In the data rows, the value 128 means zero.
Here are some points, one per row:
[183 123 147 122 119 171 150 142  94 146 162 140 160 143 126 180 148 146
 160 136 177 107 135 125 154 106 122 143  99 140 155 173 116 149  98 187
  85 129 134 124 125 156 137 111 168 111 104 165  83 167 176 163 168]
[ 86 228 131 164 106 123 124 167 176  86 145 108 103 111 165 114 147  94
 117 168  93 183 137 100 101  97 170 130 187 105 142 103 141 108 152 106
 155  99 128 128 106 139 114 201  94 151 148  81 147 122 127 161 103]
[176 135 190 122 123 112 175  85  55 151 116 119  65 147  99 142 150 124
 156 110 166 120 152 169 101 135 125 181 115 143 113 105 124 105 110 177
 108 172 151 151 105 115 148  99 182  84 147 130 115 142  98 136 157]
[ 72 139 133 144 148 104 135 125 155 130  94 141 190 117  66  72 149 111
 142 174  85 171 137 164 109  96 138  99 144  90 121 170 157 115 142 123
 129 133 187 108  58 158  98 143 155 194 169 203 157 131 140  67 154]
[153 113 123 132 116 114 162 133  91 180 140 129 160 159 163 176  71 181
 168 121 190  83 141 141 165 111 129 171 101 193 144 112 139 170 121 161
  99 146 163 139  99 151 163 129 150 126 121 111 122 134 167 110 114]
[ 91 191 115 134 183 127 158 133 154 110 102 115 125 232 201  84 151  76
 159 112  95 187 106 155 129 144 108 142  82  85 131 105 190 136 153 137
 142 113 119 171 104 114 129 192 144 133 165 109  38 133  92 146 144]
[108 157 123 126 171 144 136  84 139 150 141 137 139 180  80 175 188 131
 198  58 135 101 158  79  87 166 130 121 138 128 134  96  56 122 153 225
 129 119 117 133 122  99 148 104 179  91 153 117 125 160 132 121  94]
[147 127 102 138  97 131 115 150 157 137 147 128 155 138 162 156 149 160
 109 178 130 154 145 169 180 146 198 128 187 107 153 130 158 126 158 133
 142  96 156 137 158 174 165 172 147 142 139 144 161 129 139 114 175]
[103  63 109 112  73 113 109  86  46 122 105  99 115  72 122  98  93 132
  90 102 139  76  98  99 111 109 103  85  76 118 120  98  99 102  78 117
 101  82 122  88 133 108 145 104 136  83 110  91  70 152 136 104 114]
[112 129 113 170 109 153  67 200 142 111 162 124 146 107 162  89  92 161
 111 150 120 136 152 181 156 127 166  98 133 119 164 130 181  61 160 117
 124 118 137  66  96 172  93 123 116 153  97 152 150  96 179 104 101]
[ 80 120  92  90  86 100  74 113 125  73 131 125 120 112 114  61  91 109
  89 138 112 128  93 113  66  97 128  52 145  58 145 115 128 134 146  81
 109 102  96 124 105  91  67 154  97 100 127  86 148  91  79 131 106]
[184 114 154 137 158 128 142 161 106 146  68 197 152 104 154 114 180 180
 152 124 183 107 155 132 125 156 127 158  99 179 128 166 156 176 102 178
 136 122 109 129 186 120 169 158 155  92 140 144 146 175 135 138 114]
[147  98 155  49 108  61  92 177  89 116  62 149  86 133 121  87 140  79
  68 128 112 155 146  37 123 146 130 115 118 124  68 154  48 173 108 140
 138  87 100 144 184  73 115  90 111 116 119  81 145  94  91 141  46]
[118 153 138 197 105 174 108 171 151 112 170 120 127 151 104  85  68 168
  94 103  62 154  87 180 171 136 117  99 187 116 138 100 111  92 143 102
 144 121 146 106 106 145  82 174 111 160  99 146 167 139  99 162 169]
[147 155  94  91 161  78  46  91 124 131  77 110  70 137 117 103 102  90
  96 146 121 133 141  68  97 133 127 145 126 112  53 172  66  89 113  67
  84 115  68 103 100  28 126  94 107 137 103 121 139 130 115 126 138]
[103 166 158 101 169 153 100 124 142 139 108 142 157 115 210 119 161 140
 105 203  88 132 194 123 130 147 188 117 136 125  79 108  98 188 118 110
 173 130 118 175 194  93  75 151  81 174 138 167 180 116 137 152  86]
[166 105  89 132  86  99 163 112 132 154 160 162  98 110 112 126 101 131
 194  97 128 100 141 146  95 152  98 165  94 158 130 107 107 142  86 139
  88 209 117 133 154 177 174 102 181 102 155 172  95 163 126 127 154]
[140 141 149 106 117 168 182 138 114 180 147 150 147  60  70 163 105 189
  66  86 105 106 179 120 165  99 108 120  33 125 105 121 142 126  72 107
 111 132 184 141 102  68 186  95 132 105  97 164 119 139 125  83 127]
[146 142 127 160 127 171 136 161  97 117 162 174 140 116 175 125 128 168
 134 167 143 138 124 149 183 135 183 107 150 169 188 173 155 133 143 144
 169 129 163 157 153 146 147 143 110 136 109 156 152 101 149 135 163]
[119  80 138 107 107  57 195  67 117 119 127 125  99 155  96 177 122 105
 165  59 129 146 110 167 102 124 117 152 108 140 161  90 158  92 110 127
  96 144  67 127 126 126 113  64 138  73 119 122  88 153 131 147 151]
[ 78 162 122 123 138  80 108 146 118  61 125 146  93 113 135 118 132 101
  93 124 125 154  88  98  70 115 108 105 160  47  94 113 101 120 152  74
 161  71 131  99 126 121  94 112  57 137  88 119 112  58  77 106  90]
[133 125 161 161 111 145 121 119 170 189 151 155 143 113 144 138 116 152
 114 148 167 126 145 146 157 164 120 138 141 159 178 162 159 147 150 172
 126 112 159 143 142 165  95 146 122 207 125 168 150 137 152 135 162]
[151 122 136 160 157  86 153 114 164  81 124 112 110 156 101 134 174 141
 165  75 157 100 163 107 116 186 132 168 134 112 131 161 133 161 147 123
 125 189 139 202 159 121 173  85 150 148 167  90 107 163 139 182 141]
[154 124  84 161 165  85 122  97 123 113 139  93  87 130  84 126 164  65
 107  82 109 103 174 140 122 122  32 139 166 145  90 120 103  90 128 128
 107 140  90 136 114 146  87 121 118  74 143  67  45 131 115 126 136]
[ 81 110 108 127  94 106  76  97 117  59 136 109 141 119 137  92 120  86
  91 104  84 109  92 106 101 112  96  77  72 126 134  86 117 120 112  76
  94  66 112  82  85 156 122 125  85 104  69 101 135  56  84 109 149]
[ 83 110  77 129 122 177 111 112 160 106 138  50 139  53 110 115  81 130
 105 118 121 130  62 190 151  87 108 118 128 120 101 115 112  84 111 167
 114 136 134 151  91 109 107 107 112 161  59 129 144  90 134  72 118]
[118 154 139 173 178 134 125 155 146 154 156 127 160 128 128 168 159 141
 136 175 159 226 119 120 137 159 133 157 161 155 183 112 129 132 146 141
 125 182 142 138 154 166 166 158 151 132 171 133 136 129 140 168 121]
[158  83 113 117  83 165 117  79  97 132 138  80 148 105  58  89  80 144
 166  81 124 100  74  93 145 100  84 158  75 119 135 116 147  97  48 131
  90 135 140  79 148 118 116 106  99 101 115 133  89 101 151 102 103]
[160 133 132 154 128 178 130 156 144  82 162 138 183 130 140 154 125 136
 135 162 139 145 122 141 139 107 183 146 154 122 155 119 153  98 187  94
 179 138 135 129 155 142 113 196 152 159 110 147 158 126 179 118 162]
[148 130 152 135  95 213 152 157 156 141 139  97 156  92 169 105 108 179
 116 169 127 148 149 134 170 128 147  92 178 191 136 162 124 182 165 130
 156 104 144  73 167 125 167 106 110 146 123 178 138 137 134  78 117]
[162 112 168 148 103 164 153 154 129 175 112 147 149 158 155 135 140 170
 136 167 184 112 147 154 152 120 134 135 126 151 135 171 132 156 131 127
 194 118 165 131 120 160 162 134 128 148 141 153 183 121 160 169 139]
[105  91  47 163  70 171 107 138 122 134 108  96 123 102 108 122 138 144
 109 101  84 106  81  89 126  90 124 138 124  76 122  50 136 134 135 119
 153 125 122  92  26 115  96  91 108 155 101 165 117 114 156  96 142]
[137 121 128 116 179 115 169 108 166 112 203 136 138 142 136 162 159 123
 119 155  78 197 110 147 107 147 120 126 158 111 113 158 168 129 183 114
 160 142  49 187 106 164 112 176 111 194 183  96 129 125 108 139 122]
[114 119 204 114 141 141 120 167 148 149  89 189 128 186 152 133 162 111
 146 136 175 114 160  72 150 165 149  91 131 181  57 169 133 135 131 159
 137 156 114 163 181 114 163  86 152 129 153 135 181 169 108 165 120]
[ 87 173 144  97 164 139  94 145 159 128 147  98 124  97 157 130  79 115
 141 192 140 127 126 165 209 113 144 121 116 101 129 110 125 166 157 109
 177 118 158  92 123 135 149 135  88 146 101 114 203 153 185  81 199]
[167 146 130 117 182 126 147 142 129 155 154 153 136 180 153 145 173  94
 146 116 146 154 133 140 105 148 125 184 162 146 185 182 129 159 122 120
 120 133 157 158 176 133 138 153 163 124 192 122 177 160 125 187 135]
[101 138 106 102 138  89 108  77 127  79  92 108  51 145  88 151 143  80
 133 105  90 131  84 127  76 166 111 120 116 115 121 118 121 116 126  48
 108 143  96 160 119 181  68 163 137  64 137  86  99 122  70 126  78]
[167  74 139  95 140 117 164  80 114 194  82 136 156 125 114 153  92  79
 121 111 154  35 112  91 125  98 114 138 140 144 117 125 149 118  76 160
 132 162 115  84 127  96 169  95 159  95  85 116  72 124 118 130  82]
[107  85 124  66 134  78 145 127  95 138  71 129  73 116 103 174 111 125
 140 108 116  60 121 113  84 100 116 113  94 137 103 114  90 108 117 122
  71 122 107 111 155  73 103  96  98 106 172  75  71 110  84 134  98]
These points spread out most along one direction. Take the direction at right angles to it along which they spread out most. Then take the direction at right angles to both along which they spread out most. Go by this last direction. For each point below, how far along it does it lie, from 0 to 99? 50 is the average, and the first point above lies past it. One standard deviation of the points above along it is 16.
[ 83 110  77 129 122 177 111 112 160 106 138  50 139  53 110 115  81 130
 105 118 121 130  62 190 151  87 108 118 128 120 101 115 112  84 111 167
 114 136 134 151  91 109 107 107 112 161  59 129 144  90 134  72 118] : 75
[167 146 130 117 182 126 147 142 129 155 154 153 136 180 153 145 173  94
 146 116 146 154 133 140 105 148 125 184 162 146 185 182 129 159 122 120
 120 133 157 158 176 133 138 153 163 124 192 122 177 160 125 187 135] : 27
[107  85 124  66 134  78 145 127  95 138  71 129  73 116 103 174 111 125
 140 108 116  60 121 113  84 100 116 113  94 137 103 114  90 108 117 122
  71 122 107 111 155  73 103  96  98 106 172  75  71 110  84 134  98] : 45
[ 91 191 115 134 183 127 158 133 154 110 102 115 125 232 201  84 151  76
 159 112  95 187 106 155 129 144 108 142  82  85 131 105 190 136 153 137
 142 113 119 171 104 114 129 192 144 133 165 109  38 133  92 146 144] : 24
[176 135 190 122 123 112 175  85  55 151 116 119  65 147  99 142 150 124
 156 110 166 120 152 169 101 135 125 181 115 143 113 105 124 105 110 177
 108 172 151 151 105 115 148  99 182  84 147 130 115 142  98 136 157] : 48
[137 121 128 116 179 115 169 108 166 112 203 136 138 142 136 162 159 123
 119 155  78 197 110 147 107 147 120 126 158 111 113 158 168 129 183 114
 160 142  49 187 106 164 112 176 111 194 183  96 129 125 108 139 122] : 24
[151 122 136 160 157  86 153 114 164  81 124 112 110 156 101 134 174 141
 165  75 157 100 163 107 116 186 132 168 134 112 131 161 133 161 147 123
 125 189 139 202 159 121 173  85 150 148 167  90 107 163 139 182 141] : 30
[118 153 138 197 105 174 108 171 151 112 170 120 127 151 104  85  68 168
  94 103  62 154  87 180 171 136 117  99 187 116 138 100 111  92 143 102
 144 121 146 106 106 145  82 174 111 160  99 146 167 139  99 162 169] : 58
[103 166 158 101 169 153 100 124 142 139 108 142 157 115 210 119 161 140
 105 203  88 132 194 123 130 147 188 117 136 125  79 108  98 188 118 110
 173 130 118 175 194  93  75 151  81 174 138 167 180 116 137 152  86] : 32
[162 112 168 148 103 164 153 154 129 175 112 147 149 158 155 135 140 170
 136 167 184 112 147 154 152 120 134 135 126 151 135 171 132 156 131 127
 194 118 165 131 120 160 162 134 128 148 141 153 183 121 160 169 139] : 56
[146 142 127 160 127 171 136 161  97 117 162 174 140 116 175 125 128 168
 134 167 143 138 124 149 183 135 183 107 150 169 188 173 155 133 143 144
 169 129 163 157 153 146 147 143 110 136 109 156 152 101 149 135 163] : 57
